In the data rows, 128 means zero.
Here are some numbered points:
[120 127 157 175 173  86 120 133 114  97 105 147 118  74 158  85] 0
[106 148  96 117 179 171 177 212 125 209 104 200  98 131 240 137] 1
[ 86  92 141 103  76 200  18  64  65 145  79 141 153 176 135  94] 2
[168  89 119 141 110 183 170  85 120 102  92  94  75 149  86 137] 3
[157 214 131  81  77 115 132 177 160 121 137 240 182 165 202 161] 4
[140  79 124 138 124 159 134 107 154 103 143 172 125 167 107 115] 5
[149 125 154 171 126 154 162 189 101  89 147  81  86 116  82 160] 6
[149 163 186 155 148  87  75 139 125  94 179  71 105 134  56 123] 7
[128 131 120 117 109 141  69  92 123 145  43 126 153 119 129 140] 8
[142 148 151 160 200 164 130 145 168 106 179 103 153 148  78 112] 9
[140 153  95 129 110  88 125 194  96  95 116 158 157 127 192 214] 10
[108 108 120 123 144 136 149  87 108 148  56 145 137 152 102 123] 11
[ 96  90 121  61  81 164 111 107 182 154 125 132 157 130 117 105] 12
[106 125 119 141 142 163  93  35 101 182 147 168 127 177 140  95] 13
[131 148 130  93 114 180  95  81  90 190 102 130 143 161  91 114] 14
[ 68 133 149 130 104  88  20 126 183 113 154 107 108 122  77 111] 15
[156 103 146  51 124 171 138  73 109 171 115 168  92 178 131 109] 16
[ 85  69 181 113 108  98 123 119 103 111 111 106 117 127 131 100] 17
[ 62 111 166 129 161  90 184 137 167 130 131 100  93 127 110 164] 18
[ 99 132 188 142 163 111 122 151  37 130 134 106 144 136 116  97] 19
[202 160  98 121 173 143 144 210  77 168 142 196 104 152 212 132] 20
[ 76 115 181 214 157 113 109 135 116 103 119 122  96 122 127 132] 21
[ 48 179 191 131 173  81 111 120  93 128 107  59  91  93  93 122] 22
[136 158 148 106 171  85 206 157  81 157 116  56 160 119  97 146] 23
[151 156  90 118 170 153 146  77 114 121  87 154 113 116 108  88] 24
[114 147 133 142 132 123  95 126 100 102 111 103  85  97 123 119] 25
[156  94  48 114 122 151 171  47 167 133 116 161  73 136 167  74] 26
[  0 127  82 196  59 220  12  46  40 190  92 121 180 169 174  52] 27
[106 137 162 144 178 119 123 154 128 129 112 127 101  69 118 132] 28
[107  48 183  90 132  77 167 154 115 129 146  90 135 118  72 144] 29
[136 116 134  71  91 139 135 116 166 124 104 152 127 172 115  49] 30
[137 134  98 145 128 185 123  77 113 107 161  85  65 118 145 122] 31
[ 82 117 174 119 171 111 177 119 173 153 204 142 142 156  70 148] 32
[129 204 113  91 171  48 139 212 136 202 136 163 124 204 222 126] 33
[134 131 162 136 116 172 165 147  97 148 165  93 122  77 130 147] 34
[ 86 144 170 160 139  95 160 186  92 114 176  76 160  79 146 119] 35
[ 91 110 168 168 172 110  92 125 123 108 139 161  79 161  85 100] 36
[ 70 134 173 115 120 128  58  77 107 169 178 156 101 137  94  78] 37
[  2 153 156 143 187 122  94 127  69 124 135 116 149 115 126 118] 38
[175 115 134 138 157 155 128 113 154 126 135  76  59 110 123 132] 39
[125 117 164 167 144 103 153 204  99 110 161 134 142 105 116 121] 40
[108 103 101 151 189 166 129 107 156 158  89 109  79 108 126  55] 41
[116 170 115 136 157  97 142 243 197 179 193 146 124 190 218 132] 42
[ 69 138 173 145 140  99 114 171 139  89 213 130 113 149 137 177] 43
[159  83 103  97 106 151 155  92 111 180 137 116  79 206 117 106] 44
[115  92 176 125 168 104 146 179 143 129 121  93 172 100  66 160] 45
[104 111 212  83 126 116 161 178 162  96 189 119 112 127  83 128] 46
[116  91 176 165 133 103 107 172 107 126 161  43 146 120 138 135] 47
[132 150 169 133 142 161 113 136  98  97 183  66 104  79  95 134] 48
[165 141 160 142 185 111 148 139 116  61 153  89 147  88 123 113] 49
[116 111 105 101 123 127  61  98  54 205 122 164 108 113 124  98] 50
[ 84 153 117 127 120 115 109 125 153 107 193 116  95  88 100 144] 51
[110 161 211 149 110 121 152 149 133 123 190  93  84 114  71 139] 52
[125 177 133 148 164 137 163 178 104 150 124 184  82 226 235 148] 53
[ 73 160 166 155 128 129 168 170  97 136  70  54 120  77 141 147] 54
[105 144 128 148 160 152 153 167 146 102 155  79 127 116 131 109] 55
[ 88 130 129 191 144 117 113 186 142 134 176 111 126 177 111 151] 56
[120 108 119 113 140  54 180 160 170 143 114  62 150 114 129 100] 57
[119 106 137 127 106 213  52  40  81 165 124 167 130 156 126 125] 58
[115  92 137 124  86 147 118  52  83 229 104 113 158 132 147  65] 59
[161  75 131 124 101 115 173 104 134 131 102 133 119 109  94  84] 60
[146 150 171 155 170 143 165 162  98 107 128  78 136 177 109  94] 61
[160 184 123 125 108  86 115 209 153 158 138 165  83 178 212 100] 62
[158 126 160 111 121 118 140 207 106  97 136 167 126 189 251 138] 63
[215 167 155 120  82 168 160 145 148 103 165 124  51 107  81 166] 64
[129 158  78 100 173 169 179 116 187 180 114 147  61 119 125  86] 65
[ 68 222 129  98  93  60 114 168 117 181  76 114 215 143 191 154] 66
[115 107 142 135 109 128 140 116 135 122 181  86 118 122  34 163] 67
[150 135  88 177 146 142 129 111 128 122 194 138 125  74 158 101] 68
[ 86  98 142 148 189 180 124  82 105  90 153 135  87 101 125 152] 69
[179  84  73 128 105 130 130 149 125  93 127 124 128 108 114 137] 70
[137 160 170 160  95 202 154 135 133 129 194  72 128  93  93 211] 71
[150 221 186 114 122  88 122 239 145 226 133 218 112 178 255 132] 72
[ 96 120 133 152 149 115 102 128 119  89 168  61 121  70 156 117] 73
[171 132  80 166 111 142 114 103 103  91 171 140 108 152 141 190] 74
[125 150 162 119 134  86 175 153 136 164 122 218 112  88 211 123] 75
[142  44  50 123 125 157 126  76 146 120 132 137 109 199 117 114] 76
[190 151  60 152 150 141  97 134 130 130 133 123 115 121 140 143] 77
[113 118 186 147 126  63  97 122 165 113 132  68 145  81 117 127] 78
[ 75 153 122  97  94 142  37  60 130 136  55 180 242 119 150 157] 79
[121 174 114  95 155  87 146 210 189 174 163 178 124 169 213 125] 80
[176 121 131 111 154 100  89 224 156 169 141 201  61 212 245 100] 81
[ 70 115 135 192 168  78 172  97 142 101 126 101 102 104 127 122] 82
[131 128 115 126 107 176 159 146 161 138 113 117 115 150 105  86] 83
[110 108  94 101 129 125  93  67 150 126 135 143  72 126 112 120] 84
[ 50 175 143 172 120  73 109 181 174 148 190  86  20 144 157 132] 85
[168 122  98  75 101 156 113  97 180 138 106 161 190 138  59  99] 86
[162 126 121 103 158 202 105  73 131 147  70 134 120 154 111 105] 87
[127 115 159 144 133 117 144 176  70 101 116  88 115 140  55 153] 88
[ 45 141 111 134 134  87 112 132 102 137 103 124 140 135  87  93] 89
[102 125 167 129 178 118 132 136 121  99 165 133 152 118 124  90] 90
[153 126 127 164 126 143 193 148 118  85 175  53 133 129  86  88] 91
[164 113 162 149  93 190 177 113 159  60 153  77  46 128 116 146] 92
[238 110 136 121 133 206 138 147 134  98 175  62  88 109 171 123] 93
[139  89  95 201 140 171 105  56 201 148 146 116 101 137 143  89] 94
[ 97 167 108  92  97 170 104 168  48 135 124 176 195 134 175 184] 95
[140 126 100 123 105 141 132 116 157  39 167 186 133 125  88  68] 96
[175 136 205 115 135 154 111  46 103 143  99 122 134 131  98 110] 97
[107 104 100 105 159 117 137 215 108 135 118 109 133 144 215 131] 98
[172 146 146 156 155 104  88 155 139 147 191  40  80  84 151 134] 99
[126 141 131  53 109 145 115  85 146 137 117 160 123 208 127  46] 100
[131 162 116  94 132  52 135 115  92 105  46 117 207 121 154 138] 101
[139 151 122 134 168 184 155  99  99 112 126  74 154 131  74  50] 102
[ 90  76 173 124 130 124 123 151 129 136 106 164  31 121  96 154] 103
[ 59  80 100  98  68 177  92  56 101 148 135 111 133 149 125 108] 104
[156 150 155  62 152 156 118  87 157 114  82  81  89 114 156 103] 105
[178  71 135 135  82 193  81  58  99 180 122 126 165 170 110  14] 106
[ 93 171 133 117 156 128  90 124 113 104  82 198 183 109 167 244] 107
[107 113 167  92 159  23 147 141 108 117 130 140 138 143 123 106] 108
[101 136 155 141 156 105 100 117 120  97 124  35 168 125 113  47] 109
[189 167 139 137 164  87 198 230 129 183 143 220 111 182 255 166] 110
[117 132 171 167 135  89  93 156 129  82 184 108  72 116  66 134] 111
[127  95 156 166 146 119 116 142  96 100 133 146  92 133  80 148] 112
[139  96  99 110 103 132 105 103 178 147  76 154  77 159  91  89] 113
[141 110 168 181 160  84 119 134 191 132 170  63 154  76 123 113] 114
[ 75  91 119 114 156  75 155 139 119 141 201 142 160 129  61 122] 115
[ 92 133 125 121  47  94 123 145  34 137 119 165 211 154 159 171] 116
[126 109 154 139 176 122 120 157 168 131 163 114  74  96  74 103] 117
[137 203 180 172 132  87 187 196  85  84 137  95 114 117 141 137] 118
[123  90  89 121 109 140 110 113 179  90 107 151 138 133 121 171] 119
[224 127 133 155 128 168 220 144 209  96 108  58 107 144 110  90] 120
[170 135 123  88 105 151 115 123 169 140 158 147  92  73 187  38] 121
[171 104 141 161 130 198 165 206 106 118 207 164 143  68 176 141] 122
[166 103  57 101 154 123 125  50 120  81 143 135 134 103 118  96] 123
[ 54 165 161 152 197 147 103 121  97  98 151  93  73 159  69  93] 124
[114  89 121  88 108 152 178 150 143 156 174 117  88 145 105  73] 125
[160  97 134 136 101 121 115  69 179  64 108 126 129 155 112  76] 126
[106 177 106  95 103 140  79 132 155 143 162 148 141 100 163 156] 127
[ 89 130 141 154 128 122 120  78 122  96 206  64 140  50  70 168] 128
[164  94 161 158 151 179 142 124 142 130 255  48  93 111 106 132] 129
[135 164 146 148 128  76 134 214 173 116 158 218  47 191 226  83] 130
[122 115 162 115 150  98 187  86  89 110 100 157 211  82  96 151] 131
[147 102 183 171 154  92 126 100 143 112 167 105 119 101  90 144] 132
[120  64 127 149  97 129 151  98 145 102 171 116 100 100 128 120] 133
[132 119  67 110 127  94 101  67 107 189  99 175 157 122 139 140] 134
[115  70  63 139  83 134 140 102 161 102 156 127  84 103 107 104] 135
[ 53  99 152 186 124 100 165 128 141 126 111  86 186 111  84 117] 136
[186 126 106 137  70  89  87  98 178 164 100 148 110  57 158 138] 137
[130 130 119 149 161  99  83 154 103 109 126 111 143 131  31 123] 138
[140 137  75 149 104 170 137 105 169 144  77 126 116  87 165 138] 139
[178 146 156 165 133  92 149 140 111 168 138 112  97 168 105  76] 140
[171 111 125  88  81 165 140  68  61 124  77 155 136 178 135  65] 141
[ 45 181  89 202 145 119 140 150  95  55 220  67 117 126 139 147] 142
[ 71 129 140 132 171 117 122  72 177 137 177 140 106  78 123 149] 143
[144 147 162 142 115 147 121 113 165 147 161 105 124  26 154 107] 144
[131 132 132 107 127 118 163 153  71 133 130  84 170 104  94 146] 145
[118 143 132  38 109  72 100 141  58  79  70 137 210 134 173 210] 146
[160  97  79 105 135 191 138  77 148 132  63 114 133  87 123 136] 147
[131 168 122 104 145 133 123 235 130 186 186 192  47 186 205 136] 148
[197 130  64 162  95 169 120 137 136 116 138 137 182  61 111  88] 149
[177 152  74  45 117 117 147  79 178 193  76  82  71 104 177 173] 150
[105 157 139 132 161 155 129 202 112 134 155 109 114 118 118  96] 151
[138 139 148 103 142 118 140 183 162 143 145 172  60 188 212 173] 152
[164 109 113 123 129 155 119 108 148 147 139 134 120 167 119 123] 153
[136 113  90  95 130 165 107  99 161 108 131  86 101 132 165 135] 154
[ 99  86 176 175 134 154 113  89 147 130 131 149  65 113 112  97] 155
[ 94 166 185 189 100 175 146 161 137  81 167 102 135 106 111 126] 156
[145 162 131 135 157 106  91 255 219 150 173 134  99 185 207 144] 157
[134 144  68 126 146 125 165 121  95 163  72 138  87 121 137 122] 158
[123  83 137  51 131 150  88  38  94 139 136 145 146 118 135  85] 159
[110 171  58  98 110  60 117 171 106  99 118 178 156 101 153 143] 160
[148  98  46  58 144 130 103  73 128 134  70 105 107 119 145 117] 161
[173 108  58 124 128 116  89  65 165 100  50 101 150 142 151  87] 162
[171 121 153 104 105 181 155  61 120 155  96 150 118 114 133 148] 163
[146 134 117  93  75  64  98 212 114 131  65 148 184 183 144 148] 164
[164 113 136 107 157 183 138 102 179 147 141 104  93 159  61  72] 165
[164 104 115  42  84 122 114  76 106 100  64  90 151 137 124  88] 166
[152 137 160 162 125 114 192 196 110 104 147 138 128 159 113 119] 167
[198  74 122  81 132 148 181  92 138 137 135 137  90 165 116 111] 168
[187  76  97 102 111  88 122 140 168 139 181 124 107 200 102 115] 169
[149  93  70 115 132  78 144  67 169 109 128 156 129 188 140  99] 170
[136 100 115 103  59 128 113 115 156 170 127 169 134 109 176 126] 171
[159  82  76 104 103 128 116 129 160 142 111 117 160 100  95  83] 172
[148 124 164 121 189 157 167 145 152 102 135 111 109  87 106 132] 173
[118 129 156 123 110  89 147 186 121 124 141  54 121 118  94 149] 174
[148 105 109 172  89 218 125  96  75 181 223  63  88  79  91 177] 175
[158 107 132 126 124 210 161  56 112 107 101 123  88 153 105  92] 176
[158 110 127 161 140 117 112  84 149 121 139  94 102  42 124 114] 177
[135 165  87  88 110 124 124 196  65 152 157 201 101 202 242 125] 178
[135 128 138 124 127 119 193  67 154 119 187 127 154 142  53 141] 179
[149 205 110 140 159  97 143 185 194 144 156 198  90 165 225 199] 180
[197 163 113  97 117 109  94  25  74 178 184 117 143 148  99 114] 181
[117 136  78 163  77 138 168 125 146 142 113  96  82 104 153  79] 182
[127 200 130  66  93 104 155 242 165 191 120 168 140 147 208 158] 183
[111 144 169  96 174 164 117 142 145  50 169  86 100  45 132 145] 184
[135 205 112 171 164 147  98 167 162 154 170 133  14 169 218 175] 185
[101 117 170 155 155 158 133 175 131 107 103 112 154 134 104 119] 186
[161 196 118  97 104  79 118 152  31 186  66 156 220 161 149 152] 187
[ 65 108 176 116 176 119 104 121 108  83 181 100 149  89 117 112] 188
[210 102  92 212  62 217 179 148 132 141 255  52 108 111 124 151] 189
[106 169 153 172 114  85 125 118 118 134  96 131 126  93 156 115] 190
[162 132 128  69 167 188 189 161 133 157 110 120 108  98  80  99] 191
[ 72 145  75  99 100 100 118 164 143 135  70 173 255 159 168 169] 192
[191 102 124 168 121 177 160 114  81 111 179  75  83 110 117 172] 193
[110 229 127 128 124 107 147 227 161 175 204 163 105 134 212 141] 194
[155  65 116 154 125 175 152 135 151 124 174 130  83  90 147 158] 195
[145 111 163 162 143  98 136 187 121  72 185 103  94  93  47 154] 196
[120 136 147  96 123 151  73   3 118 202  85 185 141 153 101  89] 197
[ 47 111 140 163 127  71 163 149 167  52 201  70 146  85 129 187] 198
[147 100 161 154 128 145 149 109 151  89 161 147 129  95  88  82] 199
[ 96 131 198 142 183 114 124 116 103 130  95 123 127 103  53 106] 200
[164  90  95 180  95 191 157 138 131 111 222  92  92 128 120 180] 201
[132 168 151 113 159 106 149 188 166 121 112 158 155 139 221 165] 202
[110 139 158 107  73 216  48  97  65 163 131 147 123 126 158 101] 203
[149 163 112 174 149  66 113 203 178 145 119 204 134 177 255 148] 204
[151 146  65  95  84  78 165 160  96 126  53 128 200 100 144 197] 205
[122 138  99 168 161 126 203 153  96 147 198 160  99 122  76 134] 206
[113 148 130  79  86  44 105 167  88 169 113 162 228 152 181 224] 207
[142 205 171  83  92  72 125 164 121 112 129 168 184 170 154 190] 208
[115 109  96 110  87 117 133  87 170 144 112 137 123 116  87 103] 209
[124 132 174 132 176  80 139 174 128 128 176 126  64 134 100 143] 210
[ 93  89 128  82 154 152 142 110 157 107 148 148  93 179 118  92] 211
[ 76 202 114  74 183  62 160 186 143 179  86 191 154 164 175 105] 212
[105  66  97 172 126 165 209 154 105 113 157  57  68 113  50 108] 213
[112 161 161 163 147 127 125 174  80  39 162  56  88 129 126 152] 214
[155  88 109 112 137 226 130  39  81 215 122 145 120 192 137 108] 215
[129 161 110  93 151  74 178 213 100 213  99 253 173 171 192 158] 216
[133  69 124  62 159 158 140  42 168 152 118 115 134 170 175 117] 217
[148  72 129  68 116 129 152 145 166 117  99 145 127 138 101  91] 218
[ 87 110 127 191 156 117 108  74  74 150 173  90 115 106  41 150] 219
[122 195  99 116 164  38 135 255 123 173 200 226  70 147 244 142] 220
[142 132 116 142 146 110 125 164  91 106 125  86 145 140 123 143] 221
[ 96 115 186 166 140 101 157 103 134 109  67  89 224  92  91 155] 222
[116 111 124 167 106 161 181  63 137 123 164 148  98 125 122 103] 223
[163 175 111 139 125 105 107 175 180 188 106 186  96 191 255  75] 224
[135  84 104  86 131 125  77 105 142 111  91 162 116 125 133  78] 225
Which point above is nearest to each new point? Its number follows each.
[110 169  72  98 125  77 125 149  88 113 105 183 202 107 165 185] 160
[134  72 143 172  98 153 157 104 150  88 145 133  69 159 148 131] 133
[125 137  76 107 229  91 154 135 169 188 105 122  67  86  99  96] 65
[165 169  99  93 111  99 123 185 139 137 112 138 233 111 124 177] 205
[191  87  56 115 109 131 150 100 151 113  95 125 115 132 139 155] 70
[113 144 155 103 174 108 132 135  98 137 128  54 189  38 102 107] 145
[108 156 169 156 179 155 122 138  88  97 139 108 132 163 118 114] 61
[ 38 142  96 172  75 194   0  91  42 160   3 133 180 205 198  56] 27
[138 136 126 167 184  58 123 175  94  77 132 153 212 113 169 180] 10
[115 106 129 135 139 115 119 108 169 119 113 174 108 156  74 123] 5
[123 153 130 153 105  82 140 148 116 156 150 108  87 124  88 168] 174
[110 135  81 121  64 137 161 146 172 163 115 170 200 235 217 189] 192
[124 104 140 135 143  94 112 122  83 146 200 135 148 127  82 140] 115
[124 188 116 125  80 112 153 203 137 208 129 155 149 139 226 126] 183
[161 105 102  81 133 146 183 101 125 119  92 107 110  66 142 112] 147
[145 102 153  77 125 161  94  94  91 106 121 121 123  81 109 109] 159
[118 172 128 148  64 144  49  55 131 181  87 191 167 167 107 109] 197
[154  45 128  67 151 126 163 113 205 105  62 160  90 138 153 118] 218
[  6 102 130 189  95 236   0  27  46 124  52 205 202 179 164  62] 27
[119 218 102 114  77 106 173 150 109 108  29 151 194 136 196 203] 205
[ 98 147  68 111 142 223  26  26 103 141 146 108 179 154 139 111] 58
[120 146 125  83  86  70 119 152 107 180  68 219 226  81 123 217] 207
[ 87 142 199 156 141 135 158 107  88 117 154 144  45 105  84  45] 155
[ 80 145  91 100 121  65 154 192 124 110 113 154 185 172 189 236] 10
[190 119  64 138 130 142 131  36 149 165 109 176  72 168 111  41] 26
[107 114  57  68 132 149 100  98  84 148 102 112 166 137 122 117] 161
[137  92  95 151 142 129 106 147 128 119 156 135 160  80 109 149] 70
[112 202 144 123  78  76  86 159 109 150  95 146 224 120 189 155] 66
[133 155  93  83 123 114 101 199 123 129 130 188 149 118 182 188] 10
[ 92 159 103 137  78 153  36  73  69 191  63 154 223 100 137 122] 79
[ 64 165 132 145 140  89 139 154 125 160 146 125 133 135  97 113] 89
[137 173 123 128 121  38 147 190 158 191 127 176  87 131 193 199] 180
[161 163 136 185 140 149 156 172 135  49 182  94 106 142  89 101] 91
[ 55 119  95 129 164 144 186 147 148  99 177 120 155  72 123 103] 55
[153 131  98 125 136 113 146 140 149 104 160 128 146 119 122 125] 70
[ 98 154 151 165 182 127 131 123 100 184 125 120 135 142  87 108] 200
[134 153  72  94  72 113 194 168 149 124  85 160 213 182 193 171] 192
[128 117  85  85 119 132  38  97 160 136  67 130 134 124 124  86] 225
[195 126  97 148 143 170 127 122 155 103 166 113 109 117 177 144] 77
[149 124 152 111 209 124 165 130 131 119 134 144 128 132  54 151] 173
[134  95 136 118 108  93 125 134 122  93 174  69 122 111 112 179] 174
[ 89 109 144 134 109 184 170 137 132 111 140 131  95 118  79  87] 83
[113 123 142 136 131  51 133 116 175 104 179  94 155 117 105 127] 78
[149  98 116 131 156 141 103  63 165  83  62 119 106 150  97  78] 126
[120 120 120  98 104 165  81  35 137 162  74 151 142 127  99  93] 197
[175 102 129  94 168 134 166  99 178  76 121  66 122 157  74 120] 165
[ 79  71 129 133 147 134 117  66 121 159 127 128 150 212 108  74] 13
[197 116  87  89 114  45 112 192 130 102 148 204 177 133 201 188] 10
[167 107 123 130  88 161 113  82 130 220 124 136 148 132 148  62] 59
[137  90 181 143 139 111 129 198 145 140 114  85 163 145 114 100] 186
[238 104 118 183  81 175 190 142  85 157 255  35 130  99 148 121] 189
[197 108  80 116 102 195 223 124 141 123 152 121  90  81 151 145] 195
[174 120 148 116 165 185 176 131 110  99 121 132 121  74  72 143] 173
[166 107 113 121 143 128 152  65 168 127 128 122  76  70 111  74] 177
[125 159  96  65  18 114 143 128 115 105  85 104 156 106 163 169] 205
[ 28 129 145 112 106 114 105 133 142  77 187 161  95  92  77 175] 51
[ 80 201 119 134 116  33 137 162 143  89 152 116  99  72 123 210] 51
[151 114 130 108 146 110 146 109 123 102  91 131 189 121  87 154] 131
[166  77  86 104 113 158 163 101  99  73 132 107 152 108 188  37] 123
[101  88 139 132 157 128 104 166  96 110 163 153 143  96  76 170] 112
[127 147 125 172 111 145  79  56 123 205 125 116  91 156 146  76] 13
[123 122 136 188 105 188 189 100 153 108 182 156 126  80 121 153] 223
[ 92 139 137  98 141 148  98 203  93 116 144  90 100 108 118  86] 151
[114 125 204 170 220  76 156 128 176 138 107 118 191  85  42 155] 45
[105 121 154 168 183 166 141 164 108 169 178 105 125 159  97 168] 56
[ 48 126 112 122 109 123 112 156 148  69 166  92  88 152  84 130] 51
[185  72 120 178 124 128 137  75  99 122 120 135 109  91 130  63] 60
[ 45 102  85 134  37 247   0  48   0 162  43 145 180 185 159   6] 27
[158 202 112 106  59  22 161 120  60 114  99 103 227  95 134 213] 205
[ 45  94 130  93  75 210  12  54  63 181 109 187 191 121 144  85] 2
[ 81 162 152 155 111  76 153 182 157 123  68 143 166 126 176 172] 202
[ 75 147 155 134 166 128 130 105 111 127 112  79 142 118  58 121] 200
[ 88 166 199 122 167 137 130 114 105 165  91 103 143 122 106 143] 200
[112 122 150 123 111 135 146 123  90 127 135  77 147 140 108 164] 145
[114 175 139 146 141 134 149 132 150  75 155  87  69  96 124 114] 55
[196 159 162  86 178  72 163 239 176 154 116 232  65 155 244 143] 110
[ 92 159 171 157 123 135 155 163 153 128 191  52 110  85  33 143] 52
[111 117 130 107  46 117  94 135 135 118  89 174 255 177 112 210] 192
[121 113 199  98 179  90 176 135  86 113 172  98 101 129 113 132] 210
[146 113 116 179  95 120 165  94 136 121  80 160 121 134  79  97] 60
[124 159 147 159 171  94 163 191  99 116 135 131 143 100  63 163] 40
[138 156  86 124 116 171 193  81 135 107 202 101  86 129 154 116] 31
[211  90 103 134  67 163 149 103 189 141  83  81  78 125 117 128] 3
[ 76 204 189 124 123 131 135 185 104 115 174  82 126 140  78 140] 52
[156 183 132  94 111  84 191 157 111 119 102 177 172 163 131 182] 208
[133 111 187 160 148 104 110  70  91 160 117  81 130  61 124  83] 177
[164 181 164  75 133 106 173 132 121 191  75 197 131 133 221 173] 75
[ 43  91 167 130 101  74  98 147 149  42 188 110 116 130 129 128] 43
[148 192 150  83 162  43 152 200 115 170 146 154 112 202 169 102] 33
[ 88 134 101 121 128 149 132 154 165  98  71 119 118 135  85 101] 83
[173 157 159 140 180 156 124 136 137  77 180 109 130 139  67 149] 9
[151  73 116 167 196  57 149 101 135  96 177 144  84  80 107 153] 132
[108  19 137 134 139 134 188 134 149 158 118 156 109 123 123  96] 60
[120 106 139  84 155 194 156   6 161 129 128 117 113 153  79 102] 176
[ 65 140 106  71  95 145   0  88  55 133  32 189 219 152 173 124] 79
[177 138 164 140 131 118 116 175 160  48 165 125 117  83  72 168] 196
[161  79  87 132 116 152 158 116 151 115 117 181  73 148 108 133] 5
[155 167 146 107 132  56 218 173 183 118 133  75 140 125  92  90] 57
[159 134 109 141 149 128 140 101 172 134 159  91 121  72  68 151] 177
[143 177 159 155 127  98 173 110  96  86 130  95 158 113 108 114] 49
[ 99 161 125 151 154 217 153 100 152 142 179 103 152 115 132 128] 55
[178 112 126 112  72 162  67  56  93 158  87  93 147 135  83 108] 14
[153  92  83 104 157 101 155 139 179  98  91 156 184  83 140 153] 119
[104  90  95 191 187 133 149 148 127 135 176 173 126 133  78 141] 206
[137 205 156 190 136 109 181 156 136  96 133  93 128 126 106 131] 118
[111 140 168 178 186 119  60 154 154  61 177 117  76 135  87 130] 111
[126 100 158 145 170 179 144 128  85  90 154 131  52 115 111  94] 69
[150 146  84 124  93 147 143 129 130  85 124 124 134 109  77 116] 70
[116 128 153 158  86 126 138  91 162  77 157 110  95  78 128 140] 133
[140 135  98 106 139 127 200 121 116 145 122 171  92 151 146  73] 158
[177 189 173 142  86 134 130 170 126 107 126 205 182  99 211 150] 4
[100 108 112 156 160 110 104 131  97 141 151 100  80 119 135 147] 25
[ 50 203 136 152  97 141   0 118  81 157   0 158 228 162 170  98] 79
[196 114  75 174  85 166 101 170  66 109 206  54  50 110  80  83] 193
[ 82  68 143 127 152 127 201 125 118 132 124  75  96 129 118 147] 18
[ 97  75 131 169 162 111 102 165 132 122 126 148  87  53 119 119] 28
[179 128 166 173 117 144 147 105 153 126 139  36 107 128  79 149] 39
[120 211 109  58 135 120 147 192 136 141  72 148 210 121 244 218] 202
[ 77 156 105 109  95  96  98 165 131  98  52 149 248 139 148 158] 192
[139 126 110 162  85 166 183  75 125  84 151 135 115 107  76 137] 223
[140  46  61 155 151 176 128  93 155 155 141 126 133 155 111  52] 76
[170 131 119  93 112  75 187 167 147 169 112 166 145 121 156 136] 75
[172  38 135 100  80 158 153  26 169 129 110 116 127 148 162 125] 217
[127 152 116 123  63 174 160 127 115 140 214  64 105  77  98 222] 71
[138 108  97 131 107 187 128  94 165 131 153 133  83 139 108 129] 153
[ 88 135 153 121 156  28 121 160 112 108 170 108 190 110 115 123] 108
[ 70 139 148 155 156 104 129 145 160  62 173 106  98 129 105 214] 43
[ 90 110 106 118 162 110  73 136 117  36 129  75 128 159  72 120] 138
[ 99 166 140  75  82  18 168 172  91 155 121 176 255  66 149 174] 207
[ 66 162 159  89 117  47 196 119 141  86 137 120 131 120  99 177] 18
[ 49 104 110 179  51 237   0  47  36 142  88 130 178 153 193  74] 27
[ 61 112 128 165 121 143  98 164 127 138 172 164 161 132  88 174] 56
[124 159 114 127 119  72 145 168 154 181 107 142 155 142 224 140] 202
[  9  86 125 117  78 238   0  46  65 129 152 169 153 161 168  80] 2
[163  71 141 109 136 119 141 113 209 131  78 108 119 146 113 100] 218
[140 149 115 115 100  83  93 104 118 132 102 129 164 113 193 228] 10
[ 55 179 107 113 150  85 162 144 144  83 175  72 155 129  84 209] 198
[ 53 162 173 126 142 101 125 147  93 119 167 133 124 160  92 178] 43
[131 122 120 121 101 146  82  47 150 201  58 157 122 189 154 102] 197
[120  84 168 155  81 157 140  93 127 124 224 114  96 129 132 131] 133
[147  89 140 105  64 140 194  53 161 150 132  89 123 150 114  85] 60
[132  73  93 135 185 157 165 121 144 119  83 144  93 144 186  54] 41
[ 33 175  81  72 107 136   0  69  67 147  31 213 198 156 174 151] 79
[109 174 109 109 123 114 170 255 153 198 148 196  72 216 209 159] 148
[ 83  70  88  89 172 189  38  47  89 145 121 191 102 160 113 129] 58
[181 115 150 149 154 122 142 118 148 122 175  89  83 133 123  91] 39
[188 124 130 157 133 111 169  48 179 107 167 139 100 143 157  99] 223
[175 156 112 102 121 150  89  85 189 143  96 149 108 152 102  65] 113
[144 208  89 108  67  72 130 185 126  95 111 168 180 151 218 183] 10
[ 41 167  96  93  48 176  41 111  96 210  31 177 208 174 160 128] 79
[142 158 143 118  89 185 174 135 127 133 164  72 140  80 100  95] 34
[174 103 125 155 110 108 214  95 116 128 129  94 109 104 137 112] 60
[ 79 111 116 143 170  87 120 102 138 142 137 101  72 112 117  95] 82
[ 98  93 115 176 119 145 133 165 149 108 154 116 165 162  64 152] 56
[119 120 134 170 129 129 162 105 137 143  76 146 132 138 113 111] 11
[ 54  93 146 148 120  75 184 149 163  87 170  88  91 165 100 151] 18
[117 111 114 116 139  95 130 163 146 112  93 115 163 120 146 156] 221
[125 150 136 135 147 120 133 147 125 145 193 111 113  76  64  62] 117
[128 160 160 123 124 151 129  98  88 124 171 100 144 118  73 120] 48
[170 145  91 123 134 162 103  93 150 160 121 140 129 126 107 104] 153
[126 119  52 119 142 134 170 106 161 106 113 160 102 128 154 104] 26
[138 114 132 148 132  92 115 130 109 154 178 116 130  78  84 105] 132
[186 125  83 122 147 116 153 102 136 116  60 152 116 146  93 126] 24
[ 98 120 158 148 150 142  79  75  87  94 132 131 106  64 155 103] 25
[136 122  74 136  99 215 185  91  83 120 208 104  70 112 124 119] 31
